Here are some points:
[ 77 -67  25 -45  61  61 -29  71   6   0 -23   2  -7  -7   5 -73   0 -10 -30   0  56 -11]
[  22   96   22    0   31   15  -35    0    5  -27  -76  -34   39   35  -26   56   40    0   67  -20 -127  -88]
[  0 -55  17   0  29  55   0  69   7  56 -20   8 -15   0   7 -70 -26   8 -42 -13  52  -3]
[-54 -31  13 -64 -79   0  -4 -82  15 -61 -26   5   0  -2   1  17  -8   0  31 -16 -28 -71]
[-15   6  13  47  -2   5 -46 -28 -21  34   1 -27   2  -7  -7   3  -6  25 -30   9  17  35]
[ 48 -27   0 -14  41  60 -24  36  -9   6 -42  18  32   3  -2 -33 -66  20   0   4 -16 -37]
[ 61   0  19 -37  64  60 -13  62  19  33  10   3 -13 -14  11 -61 -27  -1 -18  -7  52  -9]
[ 60 -72  13 -45   0   0   0  54   5  36  -5   1  -6 -12   3 -72 -38  16 -27  21  48 -17]
[-67  68  35  39 -62 -26 -35 -79 -31  13  30   0   0  -4  -1  45 -12  18 -25  11   0  59]
[  0 -68  18   0   0  45   0  48  17  19   1 -15 -14 -17   9   0 -35  12 -33  18  23   0]
[ 28   0  24  20  44   3 -16   0 -11  37   1 -16  -3  -6  11 -11 -13   0 -18  15  45  33]
[ 61 -11  -1  22  53   9  15  18   2  41  27  -4 -16  -8  -4 -51   0  -4 -27   8   0  44]
[ 49   0   0   3  53   0   0  27   0  71  -4  -3   2 -14  -6 -45 -32   0 -37   0  63  31]
[ 50 -62  28 -25   0  61  -1   0  14  51  12   0  -2  -6  -5 -50 -22   5 -46   4  36   0]
[  0 -20  28   0  41  14 -25  33   1  53   0 -11 -18 -10   3 -54  -9  13 -50  27  43  37]
[  51   35 -127  -23    9  -93   99  -78   -6  -98  120   31   21  -15   18  -47    0  -25   -6   23   52   54]
[ 44   8  21  27  39   4  -7 -16  10  14 -25  -2   0 -13 -18 -31 -59   0 -52  19   0   6]
[-47  29 -21  65 -58 -12 -77 -57 -31  53 -39 -37   0  10   0  59  50  10  -5  38 -42  24]
[-65   0  12  68 -74 -67 -44 -83  -6   0   0 -13  15 -16   7  55  16  12   8  14 -33  58]
[  0  -1 -99 -58 -23   5   0 -85  -5   3 -26  12   0   9 -10  92  63  -9  34  -9   0 -49]
[ 42 -20   0   1  53  26 -10  20   9  49  17  -3   5 -22  -5 -60 -33  18 -53  29  51  28]
[  42  102    5   24   47  -10  -32   61    0  -38  -21  -23    7   37    0   52   81  -26  117    0 -113  -54]
[ 66   0  19 -50  63  64 -28  80   7  31   0  19   0 -19   6 -59 -27  32   0  -6  54   7]
[ 24 -46  17 -53   2  41  -5  18  23  17 -17  -3 -25 -19  -7 -37 -22  11 -35   8  17 -24]
[-80 -15 -60 -13 -57 -25  29 -78 -18 -31  -1   0 -17   9  23  64  26 -51  22 -32   0 -76]
[-71   0  19  22 -49 -18 -27 -78 -30   6  52  14 -12  -2   1  39   8  14 -19  25 -30  64]
[  6   0   3 -49  -1  58   7  32   0  36 -15   1 -11  -4   6   0 -18   0 -31   2  12 -33]
[-38 -56 -61 -65 -88  51  72   0  -5  65  17  18 -20  -9   4  38  -1   5 -22  22   0 -24]
[ 49 105  -6  27  47  -1 -18  55  11  -8 -42 -39  -3  44 -15  49  68 -17 125 -39 -95 -57]
[-67 -11  13 -67 -88 -16  19 -73  34 -52 -42  11  -8  10 -13  58  12  -2   0   1 -42 -56]
[  38   93   25   20   53  -44   22   69    7  -81  -40    8   -8   -8   -9   41   97  -19  114    0 -105  -78]
[ 62   0  16   5  55  24  -2  30  -5  39  -9  -7 -12  -8   1   0   0  23 -49   0  52  47]
[-91 -41 -60 -46 -68  26  17 -33 -12  18 -16  -1 -31  10  13  33  16 -33  11 -34   0 -55]
[ -39  -59   21    0   -6  -40   76   71  -31   25  -39   13   40   10    8   69   91  -51  -29 -116   61   24]
[-75   5 -67 -61 -58 -20  66 -91 -12   0 -22  13 -25  -4   3   0   0  -8  40 -23 -98 -25]
[   0   82   23   -7  -13    0   16    0   17 -102  -41   11  -24    2    2   80   70  -14  105    0  -94 -109]
[  0  28  23  35  -1 -24 -44   0  -6  14   9  -1   0 -18  14   7   0   0 -12  23   2  56]
[-104  -15  -11    0  -92  -15   42  -70   25    0  -12   11    0  -23   13   89   13  -10   20  -10  -68    0]
Here are 40 more points, each followed by its number:
[-27  63  14   0  -4 -72  21   0  12 -80 -43   0 -12   0   5  90   0   1 110 -60 -86 -78] 0
[  0   0  30 -37  69  59 -27  79 -23  52  -8  -4  -8  -7   0 -56 -29   8 -35  21  62   0] 1
[  4   0 -58  57   8 -87  28 -94  24   0  76   3  12   0  -4 -19 -16   0  35  31  45  54] 2
[ -2  -8  17  28  14 -27 -20 -36  -7  20   0 -18   5 -24  -9  -4 -27  30 -30  29  25  61] 3
[  53    1 -124    2   59  -79   83  -57    0  -73  105   30   11   -5    2  -62   -7   -5   -6   31   54   64] 4
[-76  66  18   0   0 -60 -64 -88 -18   4  20 -29  14   0   2  83  14   6  21  22 -41  54] 5
[ -48   82 -107   76  -16  -87   33  -68   16 -113   81    3    7   38  -12   15  -10    0   57   30   46    0] 6
[ 69 -13  26   4  51  34 -20  16  -5  58   6  -3  -1 -12   0 -40 -23   5 -30   7   0   0] 7
[ 69 -43   0 -44  70  61 -20  58   4   0  -2   0 -16   7  -3 -69 -26   8 -44   0  44   2] 8
[  0  58 -74  66  11 -84  45 -69  16 -75  59  26  14   4   2   0  -7  21  29  39  47   0] 9
[  0  -4   0   4  54 -44  87 -67   7 -39 105  27  11   4   1 -60   0  -3 -12  36   0  48] 10
[-76 -12  21 -52 -86 -34  -3 -81  18 -53 -50   6  -9  19 -11  50  12   1   0   0 -31 -60] 11
[ 54 -45  23   0  27  67  -2  51   9  47   5   4 -16 -14  -7 -52 -10   4 -20   0  61  -8] 12
[  0   9  19  27  12 -18 -23 -27   0  22   1   7   6 -16   1  -8  -2  13 -12  44  32   0] 13
[107 -53  26 -16  55  41  -8  66   0   0   0   0 -17  -7 -16 -64  -8   0 -38  30  38  16] 14
[  0  -4 -45 -64 -88  -4  48 -83   0   3  -9  11 -16 -13  22  79  10  -2  22   8   0   0] 15
[  0 -44   0 -59  70  63   0  66 -19  48   0  -7 -21   9   4 -74 -19   2   0   0  47  -6] 16
[ 42  -1   3  -2  35  25   0   7 -10  41  -6   1   0   0   0 -43 -14  -5 -34  29  27   0] 17
[-25  59   0  65 -32 -81  18 -69  26 -77  59  25  -4 -15 -18  -4   3  12  26  40  44  75] 18
[ 39 -55  36 -58  10  47   0  50  20  13 -12   3 -27  -3   3 -32 -15   8 -28  10  36 -21] 19
[ 66 -42  13 -33  70  66  -9  65   4  54 -17   9  -7  -6  -9 -64 -30  13   0  -3  48   6] 20
[-39 -38   0   0 -10   0  40  43 -13 -12 -83   4  84  25 -13  54  28 -22 -41 -80  -2  14] 21
[-58 -20  30 -58 -64 -15  -8 -72  23 -71 -37  -5 -23   0  -7  30   3  19  18  -8 -12 -63] 22
[ 30 -67  12 -71 -11  51  -7  32  28  39 -16   0 -23   0  -1 -26   0  -3 -32   0  18 -21] 23
[-84 -22  14 -69 -92 -29  12 -73   9   0 -28 -12 -37  -6  13  58  -2   1   9  -8 -41 -59] 24
[  0  36  33  38  -9   0 -40 -51   6   8  31   6   0  -2  -6  23  -1  16  -5  10  10  46] 25
[ -17   67    5    0   -8  -45    0   70    6 -111  -40   28   -8   11    4   74   92   -9    0  -60 -104  -78] 26
[-54 -52  36 -72 -70 -26 -12 -79  12 -38 -35   8  -6 -10  11  17 -15   3   0 -14   8 -57] 27
[-57 -30  21 -60 -70 -44  -9 -78   6 -52 -34   7 -13   0  10  36   0   5  17 -20  -5 -69] 28
[-26 -26   0   0  -2  24 -39   3 -22  13  -1 -11  -8  16  18   0 -17 -41 -11 -34  -3 -29] 29
[ 46  92  11  32  31 -16 -13  69   0 -18 -32 -32 -33  59  13  66  59 -23 116 -48 -97   0] 30
[  0   0   7 -54  66  64 -41  66  -2  33   0   4  -3  -8   2 -78 -30  16 -33   5  31   0] 31
[ -2  18  20  30 -16  -6 -34   0 -10  46  -4 -24  11  -4   5  -1  -3   7 -18  22  13  45] 32
[ 49 -60 -40 -27  24  55  27  91  11  61  26   0   0 -21 -10 -41 -27  11 -33  21  15  35] 33
[-62  49  13  72   0 -59 -32 -97   0 -16   0  -7   9  -5   9  64  26  13  42  33 -15  70] 34
[ -5   1  26  42  -8   9 -38   0   0  46 -11 -24   5  10   8   2  -7  12 -29  30  17  38] 35
[ 27   7   0 -26  12  58 -44  22 -24  58  36  10  -5  -9  15 -20 -20  14 -31   4  23  22] 36
[-48  46   0  50 -49   0 -40 -69 -30  14  53   2  -4   6   0  55   9  13  -6  14 -12  55] 37
[-76  39  12  63 -87 -44   0   0 -27  14  -5 -63  34   9  -7  73  34  12  18  29   0  47] 38
[-77  73  22  46 -82 -53 -35 -74 -34   0  16   3  11 -13  21  79  31   0   4   0 -26  58] 39
Which two of these numbered points are nearest to each point below, looking only along the 3 directions in which the first points spread most? Their numbers follow each, nearest first.
[ 24  79  20  35  58 -67  22  71  -6 -87 -49   4   0   1   2  31  90  -1  94 -37 -92   0] > 30 26
[-74 -31 -26 -34 -90  51  36 -19  13  20 -25  23  22   2 -16  34 -62   7 -31  22 -76 -22] > 27 15
[-26  15  18  33 -33 -12 -33 -40 -16  34 -10 -32  13   1 -16  45  11  17 -30  35   9   0] > 9 25
[ 26 -57   0   0  -2  57  -7  15   7  26 -21   6 -13 -11  -6 -33 -20  16 -17  12  29  -8] > 19 17
[-70  49  26  54 -56 -37   0   0 -26  24   0  -5   0 -15 -12   0  -5  15   0  29  -6  82] > 18 2
[ 18 -55  21 -64   0  60   3  41   9  54 -19   5 -18 -12  -3 -27 -17   0 -12   5  25 -17] > 23 19
[   0  -42    0   32  -43  -23   67   60    0   36    0   21   34    1   -3   64   92  -41    0 -114   47    8] > 21 29
[ 63 -59  11 -44   0  64 -15  54  -2  39 -13   0 -20  -3   4 -69 -29  13 -27  -3  33 -17] > 16 33
[-17  36  42  51 -17 -18   0 -60   0  24   0   2   1 -11   0   0 -13  17 -19  16   1  45] > 25 2
[  61   94  -14    0   52   14  -17   36   23    4  -10    0   -5   58    0   48   74  -34  115  -31 -124  -59] > 30 26
[-78  79  17  69 -96 -77 -48 -75 -43 -11  30  -6  -8   1  -4  81  19  25  18  27 -51  40] > 39 5
[ 23   2   9 -26  23  53 -39  30 -36  50  12   8 -17 -16   5 -16 -17  11 -23  -7   0   7] > 17 36
[-63  81   9  76 -76   0 -46   0 -23   4  20 -29  -2  -5  11  68  25  18  17   0   0  73] > 34 18
[-25  71  -8 -20 -38 -68   0  67  17 -80 -30 -42 -22  54   1   0  29 -23  98   0 -69 -88] > 26 0
[   0   97   22   27   40  -46   25   76    9  -76  -44   -2    0    8    2   33   89    0  106  -62 -120    0] > 30 26
[  13    0    0    0   16  -39   17   23   22  -76  -87  -10   54   24  -22   75   38   -6   78  -37 -127    0] > 26 0
[  3  23  13  32  -2  -3 -16   0  -8  21   1  -8   1 -11 -11   4 -15   0  -5  31  34  34] > 13 32
[-64  58  15  43 -68 -57 -44 -76 -19   7  28  -4  -7  -8  -7   0  19  16 -11   0 -14  64] > 37 18
[ -15    0   17   12    0  -52    0   64   26 -104  -43    0    7   -2    5    0   96    6  119  -81 -102  -95] > 26 0
[-31   0   0 107  21   0   0 -89  16 -88  65  10 -11  43   0 -23 -13   4  50  22  47  55] > 25 2
[ 46 -67 -72 -24  22  28   0  82  20  53  41   4 -20   9  12 -41 -21 -13 -52   0  21  42] > 33 12
[ 45  98  23  27  74 -33   0  56  33 -71 -54  -4  -8   5  -7  35 106 -23 120 -36 -93 -89] > 30 26
[  0 -47 -31   4  -3  23  27   7   1   0   0  -8 -16   2   9   2  -6 -30 -21 -29  20 -41] > 29 21
[-33  25  12  40 -22   0 -14 -55 -19  23  34  15   0  -2   3   5 -11  11 -25  24   8  49] > 2 25
[-21  18  26  28 -21 -16 -42 -58 -12  39  23   0   9 -18  18  -5 -11  16 -21  28  21  47] > 2 3
[-57  71  31  84 -89 -65 -34 -81 -19   0  14 -16  13  -1  -5  75  34  -6  21  18 -41  59] > 39 34
[ 42  89   7  41  69 -34  26  71  16 -78 -33  14  -9  13  10  44 115 -27 107 -51 -96 -91] > 30 26
[-27  14   4  14   0 -55   5  -7   0 -69 -32 -20 -10  21   9  45  61 -28  41 -64 -36 -96] > 26 0
[  46   75   18   30   51    0   36   74    8  -93  -44    8    0    1   -1   24   78  -15  111  -31 -110  -81] > 30 26
[-47  55  22  37 -34 -34 -28   0 -30   0  31  -2  12   0   8  34   0  10   0  31  -4  64] > 18 25
[-30  44 -71  61   0 -90  22 -70  19 -88  79  31   4  -3   0   2   1   3  30  36  35   0] > 9 38
[ 26 -61  29   0   9  60  10  34  17  38  -2  -5   0   0  -1 -30 -20   0 -27   7  30 -22] > 19 33
[  0   0  26   0   0  71   0  32  27  27  -5 -10 -18   0   0 -26 -18  17 -23  10  30 -20] > 17 36
